(in the rows, 128 means zero)
First come named turns, each shown by rows before and after it. For each pair of rows after them, which turns, in which order, take the first row to the second? The first pair is done for you.
turn q481:
[138 105 137 105 128 146 126 149 107 128 101 163  79 128  75 112 149 105
 125 138 159 131 123 161 157 118 163 133 124 126]  ->  [137  97 130 108 125 146 126 147 112 131 107 148  74 128  79 105 149 108
 130 131 169 136 114 153 153 119 158 127 122 131]
[157 163 127 111 152 102  95 101 120 147 130 140 125 138 103 141 124 129
 123 162 117  69 175 136 134 125  78 132 133 108]  ->  [146 152 114 119 154  86  86  97 126 150 129 137 110 132  93 134 132 136
 129 143 135  74 160 133 124 111  72 143 126 110]
[108 118 114 143 145 112 131  98 134 135 128 126 116 142 109 123 136 140
 129  94 139 142 116 138 108 102 120 140 139 131]  ->  [109 113 114 143 136 117 130 107 144 140 141 104 118 143 126 107 132 137
 131 106 146 149 104 129 109 122 119 129 134 145]
[106 115 107 129 148 125 122 137 158 148 119 117 119 109 135 134 146 120
 135  92 137 138 114 131 122 122 119 121 105 155]  ->  [107 118 117 127 139 139 130 144 163 146 122 107 131 109 150 129 143 113
 133 110 136 142 117 130 122 141 119 110 107 163]
turn q90:
[115 148 120 130 152 104 139 107 101 131 120 119 139 119  96 131 110 129
 121 146 100 138 155 120 120 108  94 150 130 114]  ->  [119 138 113 131 148 102 134 105 106 133 135 116 135 122  93 126 107 134
 128 148 117 143 134 111 117 106  84 153 128 113]
[164 163 132 105 148 149 128 104 138 122 150 116 149 154 139 142 121 101
 114 142 131 146 144 109 129 151  93 126 130 131]  ->  [162 157 131 108 149 147 129 105 145 121 155 110 147 155 139 136 121 100
 117 138 144 152 135 104 129 151  93 125 125 136]
[ 68 101 131 161 103 107 138 149 134 116 110  96 122  97 135 114 157 143
 116  43 101 173 122 126 114 126 215  82 143 188]  ->  [ 62 143 151 150 116 111 139 141 114 114  73 132 135  92 123 146 154 137
 107  60  62 143 188 143 130 128 214  96 152 160]
turn q920:
[111 123 112 151 143 105 122 112 120 127 146 150 111 112 105 135 125 131
 151  63 129 141  92 141 101  47 143 144 115 110]  ->  [132 153 133 134 144 116 128 112 108 124 143 179 126 115  95 163 109 121
 151  96 101 119 123 150 117  51 136 153 120  81]
[115  77 104 140 119 120 127 116 152 136 145 100 103 127 132 100 151 144
 128 108 142 142 123 141 110 117 117 123 120 125]  ->  [101  96 119 143 129 121 138 114 127 129 113 136 111 120 120 127 154 147
 122  94 106 129 173 166 120 107 137 132 126 105]
[126  99 125 123 143 103  92 138  72  84 157 138 116 128  91 149 135 135
 136  78 108 106 115 126 114  65 153 148 132 119]  ->  [152 119 135 110 141 113  93 138  70  82 165 147 127 140  89 161 120 128
 137 109 104  90 119 123 123  68 142 155 133 103]
turn q158:
[133 132 157 115 126 135 107 132 145 123 124 103 142 127 152 128 107 139
 144 149 115 145 143 129  98 156 115 107 150 133]  ->  [130 128 162 117 122 136 112 137 143 121 124 107 145 130 152 128 108 140
 144 142 114 146 145 129  97 154 122 104 151 135]
[110 137 112 140 125 108 112 120 120 132  93 144 127 118 130 131 149 137
 107 107 116 123 146 132 123 116 135 137 137 140]  ->  [109 117 107 140 119 109 125 126 123 133 108 132 125 123 131 119 146 145
 114  94 127 142 118 124 119 111 142 133 134 147]
[125 102 134 126 121 168 109 161 122 108 140 116 120 146 145 123  97 127
 154 178  88 118 143 123 131 131 129 157  99 169]  ->  [125 101 130 122 119 167 111 164 123 108 142 113 119 146 139 123  97 129
 154 176  89 121 136 122 132 129 130 159  96 170]
Pairs:
Between the rows of a pair lie 2 to 3 turns.
[168 162 139  70 105 152 115 130 120 158 134 157 154 138 139 123 125  99
 125 166 102  82 135 142 138 152 127 136 142 124]  ->  [150 116  97  89 103 130  96 126 147 167 156 113 117 128 147  81 149 113
 135 123 161 120  64 119 110 135 121 129 132 159] => q90 then q920
[132 120 101 145 128 100 102 144 158 121 180  88 115 146 119 111 133 123
 141 165 173 129  73  79 115 139  88 113 103 139]  ->  [ 74 156 129 150 153 100 132 149 111 109 101 169 126 116  84 166 155 132
 124 107  89 123 188 126 129 111 150 140 114 110] => q920 then q920
[105 108 108 134 117 142 118 123 149 164 120 100 151 114 167 128 116  94
  77  83  84 150 142 130  85 142 193  96  84 189]  ->  [141 141 132 113 113 161 124 124 133 162 119 126 178 130 161 154  90  80
  75 131  56 116 173 137 105 156 180 102  96 158] => q481 then q920
[ 83 104  99  98 126 143 155 138 152 138 100  70 177 117 127 106 122  95
 122 132 125 152 168 154 127 164 175 148 130 139]  ->  [ 96 124 108  89 136 139 156 130 134 134  90 106 183 119 103 130 115  99
 125 142 109 132 195 166 136 146 172 168 132 109] => q920 then q481
[107 106 101 128 132 139 120 144 134 117 101 112 115 103 154 102 141 134
 123  74 139 171 151  98 122 130 159 100 142 174]  ->  [178 153 137  98 129 163 122 139 115 114 119 146 154 132 146 140  91 112
 125 165 113 116 178  99 150 152 125 113 152 127] => q920 then q920
[137 182 135 123 144 121  78 123 133 157  82 137 135 113 143 153 134  96
 117 179 124  75 194 132 123 157  95 157 136 106]  ->  [156 177 129 118 137 118  70 118 140 160 105 126 133 122 149 141 126  96
 120 193 142  73 167 120 121 161  77 153 135 108] => q920 then q481 then q481
[171 136 155 107 130 144 129 114 104 108 161 132 152 139 111 142 106 118
 126 170  98 106 141 116 143 134 111 147 122 110]  ->  [175 106 141 115 120 139 133 117 119 113 187 103 142 145 122 118 108 121
 132 159 128 129  94 100 135 131 107 136 115 130] => q90 then q90
